A single turn carries every row of the set below to another of its rows. Some are shown first; where does it send the rows asked next?
J_568: [ 0.01 -0.88  1.83  1.03 -1.79  1.37 -1.07  0.30 -0.44 -0.99  0.70 -1.88
  3.05 -1.26 -1.37  0.66  0.79 -1.88 -0.25 -0.94  0.17 -0.83 -1.77 -1.67
  1.26 -2.02  2.31 -0.38  0.75  1.44 -0.05 -0.37 -1.86  1.37 -0.22 -1.39]
J_50: [-0.58 -1.17  3.26  1.10 -2.76  0.53 -1.16  0.70 -0.80 -1.56  0.70 -1.02
  3.50 -0.72 -0.62 -0.64  0.24 -1.30 -0.59 -1.96  0.31 -0.82 -1.26 -1.03
  1.78 -2.20  1.96  0.91 -0.74  1.21 -0.55 -0.38 -0.35  2.08 -0.25 -1.21]
J_185: [-0.60  0.58  1.30 -3.92 -0.98 -2.11 -0.12 -0.71 -1.34 -0.43 -0.23 -0.19
  1.86  0.54  0.61 -0.98  1.05  2.84  0.28  0.90 -0.84  2.09  0.69  0.10
  0.78 -2.78  1.70 -0.07  0.18  0.92 -0.89  1.53 -0.74 -0.06  1.09 -1.14]
J_792: [ 0.90  2.35 -1.02  1.20 -0.76 -1.15 -2.27  1.37  1.01 -0.71  0.08 -1.16
 -1.25  0.36  0.39  1.26  0.81  0.12  1.06 -0.83 -0.69 -0.46 -0.24 -0.87
  0.70 -1.79  2.94 -0.04 -2.47 -0.57 -1.55  0.47 -1.56  1.62 -1.56 -1.55]
J_233: [-0.23  0.53 -1.26  1.71 -0.74 -0.92 -0.77 -0.18  0.50 -0.19 -1.10 -0.57
  0.25  0.06  1.36 -0.22  1.76 -0.78  1.09 -0.96 -0.79  0.31  1.55 -1.45
  2.62 -2.78  2.33  1.13 -3.84 -1.14 -1.59 -0.93 -0.29  1.67 -1.61 -1.06]
J_623: [-0.47 -1.05  1.53  2.62 -0.20 -1.45  2.49  0.46  0.62  1.39 -0.17 -1.78
  3.40 -0.10 -1.39 -0.75  0.02 -0.55  0.17  0.41  1.76  1.43  0.01 -1.08
 -1.34 -0.22 -0.41 -0.50 -2.33  0.92 -1.74  1.45 -1.35 -1.60 -0.03 -1.01]
J_534: [-0.38  2.08  1.41  1.80 -1.48 -2.01 -1.60  0.38  1.19 -0.94 -1.10 -0.33
 -1.17  0.44  2.36 -1.04  1.34  0.18  0.00 -0.98  0.31  0.52  0.44  1.07
  2.05 -1.77  2.53  0.32 -2.88 -1.41 -1.80  0.94 -0.61  0.46 -0.60 -1.09]
J_243: [-0.34  0.02  2.52  2.38 -0.26 -1.95  1.49  1.15 -0.36  1.27  1.05 -1.39
  2.78  0.37 -1.54  0.12 -0.72  0.22  0.41  0.07  1.33  2.00 -0.25 -1.14
 -1.88 -0.12  0.42  0.05 -2.76  0.58 -2.03  1.83 -0.99 -1.43  0.55 -1.88]
J_566: [-0.80 -0.31  1.57  2.64 -0.60 -0.20  1.52  2.26 -0.57  0.30  0.90 -0.39
  2.45  1.31 -1.59  0.16  0.37  0.63  1.02 -0.41  1.23  1.41  0.81 -1.74
 -1.65  1.12 -0.41 -0.96 -2.27  1.37 -1.97  1.29 -1.08 -0.67  1.09 -1.23]
J_3: [ 0.36  1.28  2.50  3.01 -0.76  0.76 -0.32  1.84 -0.06 -0.19  1.03 -0.32
  2.70 -1.30 -1.00 -0.24  0.92 -0.28  0.12  0.05 -0.04  0.85  0.04 -1.25
  2.72 -2.77  0.34 -0.42  1.79  0.65 -2.23  1.04  0.15  2.98 -1.18 -1.44]
J_948: [ 0.17  0.34 -0.22 -4.06 -0.60 -1.31  0.61  0.18  0.39 -0.58  0.10 -0.83
  1.88  0.57  0.12 -0.20  1.08  2.92 -0.09  0.71 -0.86  0.55 -0.99  0.34
  0.35 -2.52  0.60 -0.70  1.14  1.70 -0.19  1.38 -1.77  1.27 -0.09 -0.76]
J_381: [ 0.03  2.56 -0.71  1.62 -0.21 -0.21 -1.06 -0.14 -0.30 -0.11 -1.68  0.97
 -1.70 -0.35  0.54  0.74  1.92 -0.26  1.83 -1.03 -0.44  0.78  1.67  0.27
  1.47 -1.72  3.24 -0.48 -2.49 -0.51 -1.08  0.15 -0.66 -0.07  0.70 -1.02]
J_79: [ 0.72  1.52  2.38  2.66 -0.14  0.70 -0.49  0.90 -0.03  0.62  0.56 -0.20
  1.60 -1.81 -1.51  0.39  0.83 -0.80  0.29  0.69  0.64  1.14 -0.17 -0.57
  1.82 -2.89  1.40 -1.41  2.87  1.15 -1.64  1.79 -1.06  1.50  0.03 -1.87]
J_856: [-1.17 -0.12 -0.21  0.48 -1.54  0.01 -2.80 -1.37 -0.99  0.65  0.51 -0.35
  0.19  1.19 -0.65 -0.03  1.30 -0.12 -0.40  3.11  0.20 -1.82  0.06  2.52
 -0.96  0.10 -0.77 -0.18 -1.69 -0.52 -1.51  1.93 -1.41  1.55 -1.04  0.74]
J_807: [-1.22 -0.96 -0.39  0.56 -1.59 -0.48 -3.39 -1.60 -1.85  1.33  0.64  0.05
  0.68  1.77 -0.61  0.09  1.41 -0.24  0.27  3.12 -0.70 -0.80  0.59  0.94
  0.10  0.55 -0.20  0.36 -2.51 -0.67 -1.72  1.97 -0.89  2.51 -1.12 -0.45]
J_476: [-1.93 -0.50 -0.77  0.67 -1.06  0.32 -1.21 -2.44 -0.98  1.12 -0.23 -0.22
  1.04  0.14 -0.85 -0.47  1.83 -0.84 -0.45  2.87 -0.13 -1.07 -0.13  3.26
  0.03 -0.20 -0.67  0.60 -1.77 -0.30 -0.94  2.29 -0.70  1.15 -0.77  1.06]
J_836: [-0.99 -1.01  1.02  2.39 -0.51 -1.00  2.11  1.12 -0.54  1.15  0.26 -1.00
  3.38 -0.02 -2.42 -0.10  0.09 -0.33  1.59 -0.12  1.05  1.77  1.24 -2.02
 -1.74  0.27  0.11  0.00 -2.51  1.16 -1.73  1.32 -0.56 -0.91 -0.06 -1.40]
J_328: [-1.81  0.93 -0.74  1.34 -1.51 -0.51 -0.45 -1.21  1.15 -0.91 -2.84 -1.03
  0.13 -1.00  1.50 -1.45  2.74 -1.45  0.77 -1.06  0.40  0.65  1.97  0.67
  1.84 -2.08  2.57  0.23 -2.34 -0.70 -0.64  0.15 -0.39 -0.80 -0.47  0.43]
J_639: [-0.64  2.74 -0.33  0.92 -1.31 -0.84 -2.11  0.22  1.70 -1.41 -1.33 -1.60
 -1.15 -0.97  0.65  0.05  1.75 -0.55  0.85 -0.73  0.78 -0.05  0.03  1.54
  0.13 -0.98  3.36 -0.92 -0.76 -0.03 -0.48  1.35 -1.78 -0.74 -0.68  0.00]
J_436: [-1.40  0.18  1.92  2.38 -1.15 -0.63  1.39  1.69 -0.16  0.10  0.89 -2.19
  3.62  0.39 -1.94 -0.73  0.31  0.02  0.84  0.10  1.56  1.85  0.44 -1.15
 -1.99  0.67  0.23 -0.21 -1.96  1.05 -1.66  1.65 -0.65 -1.75  0.43 -0.49]
J_845: [-0.32 -0.64  2.02  2.67 -0.29 -0.67  2.19  1.63  0.35  0.69  0.42 -1.36
  2.19  0.93 -0.58 -0.46  0.51  0.10 -0.34 -0.01  1.95  0.93 -0.60 -0.82
 -1.43  0.56 -0.58 -1.19 -1.68  0.96 -1.64  1.44 -1.96 -1.53  1.27 -0.89]
J_604: [-1.72  0.03 -1.18  1.03 -1.07  0.39 -2.61 -1.84 -1.76  0.86  0.65 -1.00
  1.43  0.54 -0.72 -0.67  1.96 -0.80  0.15  4.11 -0.52 -0.35  0.99  1.01
 -0.10 -0.79 -0.74  0.22 -1.52 -1.02 -1.97  1.48 -0.50  1.34 -1.28  1.25]
J_863: [-0.96  0.53  0.59 -3.60 -1.42 -1.99  0.02  0.29 -0.63 -1.41  0.04 -1.05
  2.97  0.87  0.86 -2.11  1.08  3.04 -0.55  0.92 -0.76  1.39  0.86 -0.46
  1.07 -3.10  0.29  0.44 -0.25  0.94 -1.27  1.10 -0.45  0.68 -0.01 -0.01]
J_283: [-0.79 -1.13  3.91  0.74 -2.10  0.24 -1.32 -0.63 -1.84 -0.71 -0.21  0.28
  2.83 -1.19 -0.98 -0.33 -0.08 -1.85 -0.45 -1.95  1.05 -0.61  0.53 -0.44
  1.29 -2.36  2.71  0.62 -1.02  1.23 -0.33 -0.29 -0.50  0.66  0.88 -1.62]
J_833: [-0.17  0.65 -1.07 -3.38 -0.25 -0.66  0.91  0.41 -0.58 -0.97  0.64 -1.44
  2.99  0.22  0.35 -0.99  1.32  2.67 -0.07  1.16 -1.25  0.95 -0.21 -0.84
  1.14 -3.66  0.05 -0.07  0.51  1.45 -0.82  0.38 -1.15  1.11 -0.18  0.13]
J_504: [ 0.08 -0.09 -0.02 -3.62 -0.62 -1.51  0.25  0.81 -0.48 -0.83  0.39 -0.15
  2.06  1.34  0.49 -0.93  0.79  3.33 -0.05  0.34 -0.91  0.31  0.50 -0.67
  1.10 -2.83  0.07  0.25 -0.25  1.41 -1.06  0.64 -0.84  2.16 -0.09 -0.88]
J_760: [-0.69 -0.12 -0.10 -4.13 -0.86 -1.67  0.78 -1.21 -0.32 -0.08 -1.26 -0.50
  2.17 -0.14 -0.09 -0.69  1.34  2.20  0.45  0.86 -0.52  1.67  0.78  0.50
  0.60 -2.65  1.22 -0.38  1.14  1.63 -0.09  1.76 -1.43 -0.11  0.28 -0.76]
J_590: [-0.70 -0.61  0.31 -3.87 -1.06 -1.81  0.24 -0.58 -0.89 -0.65 -0.79  0.37
  2.63  0.60  0.45 -1.52  1.13  2.59  0.42  0.32 -0.75  1.32  2.25 -0.66
  1.30 -2.85  0.64  0.37 -0.43  1.57 -0.78  0.97 -0.21  1.00  0.04 -0.69]
J_168: [ 0.11  0.62 -0.65 -4.05  0.13 -0.93  0.69 -0.47 -1.15  0.31  0.26 -0.05
  1.85 -0.03  0.04  0.03  1.23  2.57  0.41  1.11 -1.26  1.79 -0.09 -0.10
  0.76 -3.23  1.53 -0.25  0.59  1.47 -0.41  0.88 -1.34  0.38  1.06 -1.15]
J_442: [-0.25  1.23  3.68  2.43 -0.73 -0.25 -0.60 -0.37 -0.49  0.43 -0.81  0.66
  2.08 -2.37 -1.20 -0.50  0.64 -1.00  0.24  0.27  1.18  1.69  1.39  0.07
  1.75 -3.14  1.44 -0.69  2.36  1.01 -1.73  2.00 -0.14  0.54  0.19 -1.34]
J_479: [-2.18 -1.39 -1.14  0.72 -1.54 -0.12 -1.55 -2.59 -1.47  1.95 -0.08  0.36
  1.45  0.60 -0.80 -0.19  2.28 -0.93  0.35  2.99 -1.09 -0.07  0.44  1.97
  0.65  0.08 -0.13  0.86 -2.50 -0.72 -1.08  1.72 -0.21  1.85 -0.95  0.09]
J_137: [ 0.23 -0.73  1.25  2.97  0.59 -0.57  2.54  0.73 -0.79  1.69  0.79 -0.92
  2.60  0.61 -0.99  0.04  0.17 -0.33  0.11  0.34  1.28  1.69 -0.01 -1.80
 -1.14 -0.57 -0.34 -0.72 -2.81  0.72 -2.12  0.65 -1.37 -1.64  1.28 -1.57]
J_602: [-1.38  0.64  0.06  1.20 -1.08 -0.16 -2.15 -1.82 -1.90  1.62  1.00  0.38
  0.25  0.65 -0.33  0.05  1.42  0.09 -0.24  3.22 -0.93  0.31 -0.87  2.90
  0.24  0.09  0.00  0.78 -2.21 -1.22 -1.42  2.66 -0.23  1.35 -0.24 -0.05]
J_936: [-0.67  2.02 -0.91  1.74 -1.33 -1.54 -1.36  0.44  2.64 -1.20 -1.14 -3.15
  0.68 -0.71  1.34 -1.17  1.60 -0.88  0.33 -0.09 -0.18  0.10 -0.01 -0.30
  1.57 -2.14  1.69  0.57 -1.75 -1.07 -1.60  0.67 -0.98  0.78 -2.78  0.09]
J_949: [-1.26  0.46 -1.38  0.99 -0.10  0.84 -1.87 -1.66 -2.48  1.38  0.89  0.54
  0.78  0.42 -0.91  0.47  1.42 -0.24 -0.05  3.55 -0.76 -0.56  0.45  2.11
 -0.05 -1.03 -0.62  0.24 -2.10 -1.00 -1.90  1.51 -0.50  1.34  0.00  0.67]
J_539: [-0.22  2.16 -2.82  1.41 -0.05  0.15 -0.92  0.09  1.15 -0.49 -1.32 -1.66
  0.17 -1.49 -0.45  0.53  2.27 -1.37  2.11  0.05 -0.57  0.63  1.43 -0.91
  1.05 -2.66  2.66 -0.40 -1.14 -0.07 -1.11  0.08 -1.06  0.43 -1.64  0.19]
J_616: [-2.15  0.10  0.23  0.99 -1.80 -0.61 -2.65 -2.05 -1.10  1.36  0.56 -1.13
  1.52  0.97 -0.01 -1.17  1.88 -0.45 -0.32  3.79 -0.83  0.50 -0.16  2.04
  0.34  0.28 -0.25  0.83 -1.78 -1.19 -1.63  2.65 -0.44  1.30 -1.28  0.41]
J_267: [-0.15 -0.94  2.46  0.76 -1.26  1.05 -0.95 -1.05 -1.50 -0.24 -0.15 -0.41
  2.53 -1.63 -1.63  0.85  0.53 -2.35  0.05 -1.07  0.72 -0.35 -0.16 -1.01
  0.83 -2.22  3.14 -0.67  0.51  1.67  0.21 -0.08 -1.96  0.24  0.81 -1.60]
J_441: [-0.78  0.87  3.53  3.04 -1.21 -0.10 -0.28  0.52 -0.53 -0.14 -0.20  0.48
  3.07 -1.53 -0.55 -1.80  0.64 -0.60  0.00 -0.40  0.71  1.46  1.67 -0.50
  2.73 -3.44  0.56  0.29  0.91  0.63 -2.22  1.39  1.28  1.91 -0.57 -1.18]
J_961: [-1.10 -0.18  0.96  2.85 -0.27  0.51  2.35  1.62 -0.59  0.39  0.46 -1.50
  3.14  0.49 -1.14 -0.74  1.18 -0.44  0.74  0.25  1.52  1.76  0.63 -1.71
 -1.13  0.18 -0.67 -1.07 -1.99  1.02 -1.58  0.49 -1.18 -1.50  1.46 -0.47]

J_590 moves to J_168
J_936 moves to J_328
J_267 moves to J_3
Where do these go?
J_807 moves to J_602
J_845 moves to J_436

